One turn moves every row onto another: examples first, then more rows asked:
Z790: [  8   9   3 -34  -1  21  -2 -28  21   0   5  -8  56 -24  67 -21  28  10
 -14  16  -4 -13 -42   3 -22 -16  55 -21   7 -23   3  13 -55  16 -11 -19
 -24  21   0   2  -3 -41  -8  17 -47  11  -7 -31  15   8 -41  22  -6  27
 -33   5 -12 -25]
Z241: [ 35 -17   7 -24   8   6   9 -34  26  -1  47 -26  31  -1  34   0  31   5
  -6  16  34  18  -7   5  21 -43  22 -20   6  12   6   5 -34   9   3 -28
 -10  17  -1 -15 -18 -26  -7 -17 -54 -46  18  18  15 -54 -27 -19 -30  15
 -16   0 -36 -19]
Z209: [  8  -1  35 -27  20  -7  -5 -12  12 -28  50  12  41  -4  53  -1  28  -3
  -9  -5  29  12 -33  25 -11   9   5  43  -2   0  -4  19  -4  23 -54 -39
 -47  -5  -3 -17  21  -8 -14  -6 -37  -1  -7  -3   7   6 -31   6  -6  47
  20   4  -7   4]
Z547: [-23  25  40 -27   7 -12  13 -37   6 -10  58   7  25 -30  50   0  17   7
   6   2   1  -2 -19   5   0   2  29  44   9 -19 -32 -10 -38  36 -23 -27
 -22  23   8  11  -1  -5   9  16 -37  -5  -6 -11 -13   2 -62 -12 -18  47
 -10 -21 -17   3]
Z956: [ 39  -6   6 -17  13   8  12 -39  22   4  41 -31  34   0  33   2  23 -10
 -15  21  34  13  -3   5  25 -52  25 -24   6  14   3   7 -34   8  -3 -34
 -11  18   0  -3  -9 -16  -7  -9 -50 -45  14  17  22 -50 -28 -20 -31  12
 -14  -5 -30 -20]
Z337: [ 33  -7   1 -28   1  25   7 -37  31  17  -2  -1  44 -14  56  10  20  -9
 -20  -4  22  -8  -6   8   1 -24  43   7   0  12 -17  16 -53   2  10 -20
 -29   2   3 -10 -16 -27 -46  -8 -66   0 -15   0  25 -14 -49 -26 -13  52
  -7 -37  -4 -37]
Z197: [  9   2  22 -23  22   0  -3 -25  16 -32  51  -1  53 -11  27  -8  16  -9
 -11  -9  31   5 -32  27 -14  -1   7  45  -7  -3   1  17 -12  22 -36 -28
 -25   0  -5  -9  29 -10  -3  -9 -27   2  12 -19  -7  -9 -11   1 -11  33
  25   8 -12  25]
Z583: [  8   7   3 -37  -2  22   0 -26  24  -4   8  -6  59 -26  65 -22  27  13
  -1   7   1 -11 -39  -1 -24  -7  62 -21   9 -25   4  12 -56  24 -10 -17
 -30  17   6   7  -5 -42  -7   3 -46  13  -9 -37   8   2 -37  21 -10  29
 -30   1 -19 -28]
Z847: [ 11  13  -1 -25   4  20  -4 -36  18   6   7   5  73 -33  52 -14  27   4
 -16  21  14  -6 -37   8  -8 -17  46 -21  -3 -19  24  12 -41  26 -17 -14
 -29  21  -6  10   5 -45   7  23 -30  12  -6 -46  23   2 -47  15   3  35
 -24  13  -5 -19]
Z670: [ 20  -8   2 -24  17  15   4 -47  28   9 -17   6  54 -21  49  13  21 -12
 -11  -2  28   3 -10   7  13 -20  40  25   6  20 -17  13 -51  14  -8 -22
 -36   2  -8 -19 -20 -22 -31  -9 -50   0  -7  -8  30  -3 -59 -21   6  51
 -27 -42  -2 -25]
Z555: [ 52  -7   3 -51  13  20   3 -23  10   6  12  -6  29 -17  53   8  26 -14
  12  29   8  13 -43 -16 -20 -35  17 -33  22 -18  10   7 -29  27 -40 -28
 -23   2  -7  -5 -14 -54  23  -6 -27 -36   0  14   6 -11 -28  12 -15  18
 -26  21  -9  -3]
Z674: [  2   2  36 -16   5 -12 -12 -12  13  -2  60 -14  56   2  54  -4  20   3
 -12  -8  36  13 -16  21  -7  22   8  36 -13 -11 -14  16 -27  28 -40 -35
 -53  -6   2 -14  27   0 -12   4 -42  -2   7  -7  14  -2 -23 -12 -16  46
   5  25 -10   5]
Z845: [ 28 -12   5 -30  -3  23   8 -36  31   8   3  -2  40 -21  56   6  22  -2
 -11  -9  30  -8  -8   9   2 -15  43   8  -2  11 -12  16 -53   8  16 -18
 -25   2   9 -11 -22 -28 -41 -15 -65  -3 -14  -1  23 -19 -49 -24 -18  46
 -10 -39  -9 -42]
Z464: [ 49   0  -5 -44  14  16  10  -5  -5   5  21   9  43 -23  49  10  16 -14
  12  28  23   8 -33 -12  -8 -16  21 -30   9  -9   9   0 -28  19 -35 -33
 -23  13 -24 -21  -9 -60  20  -3 -21 -44   9  16  15 -11 -36  -3  -3  31
 -13  32   3  10]
Z883: [ 44  -9   0 -53  13  16   2 -17  18   7  20  -2  32 -20  51   3  31  -3
  16  24   8  18 -42 -17 -16 -28  25 -35  26 -24  10   8 -32  28 -38 -23
 -29   5  -7 -11 -18 -61  20 -12 -31 -34   2  10  -1 -17 -18  13 -20  23
 -18  21 -21  -6]
Z715: [  8  29  30 -14  21  -5  -1 -22  28   0  74  11  40 -38  32 -14  11  -9
  -5  14  33  25 -11  36  -2  -6  23  16   4 -27  -5  22 -32  30 -15 -36
  -2  10  19   0   3 -26  23   9 -10 -12  11  16   4 -34 -59  -9 -40  51
  16   9   0  12]
Z678: [  2  29  38 -29  10  -2  13  -8  22  -1  65  18  10 -42  58  -9  16  -7
   4   0  27   5 -11  16   3   1  25  46  -4 -14 -36  -1 -28  31 -10 -29
 -14  14  14  -4 -15 -24   0  -2 -45 -12   5  28   2 -14 -59 -25 -15  54
  10   5  10   1]
Z181: [  1  16  24 -31  17  -8  -4 -38  10 -12  41  21  39 -37  32  10   8  -5
  10   3  14  24 -21  16  -1  -5  10  27  24 -30  -8  18 -39  35 -36 -27
 -19   8  18  -4   1 -21  25  15  -6 -15 -12   0 -21  -2 -67  11 -36  51
   6 -22  -8  16]
Z763: [ 31  -3   8 -10  19  -2  22 -42  16   6  49 -21  36   6  27   6  31  -4
 -10  34  30   6 -10  -2  22 -41  35  -4  -2  13  -5  -4 -40   6 -12 -37
 -16  23 -23 -14 -20  -8 -10  -3 -38 -39  22   7  27 -37 -46 -35  -9  10
 -16   1 -19 -19]
Z490: [ 19   7  25 -13  12   0  -3 -16  12   0  37  -2  48 -13  40   3  13 -12
  -8 -13  39  13 -21  19  -1  13  -5  47 -12 -10 -15  21 -25  21 -24 -16
 -44 -11   7 -22  22  -3  -4  -1 -21  -6   9   0  -4  -8  -7 -17 -10  30
  29  21   8  23]

Z197 turns into Z490
Z678 turns into Z547
Z847 turns into Z464
Now find these:
Z883 turns into Z241

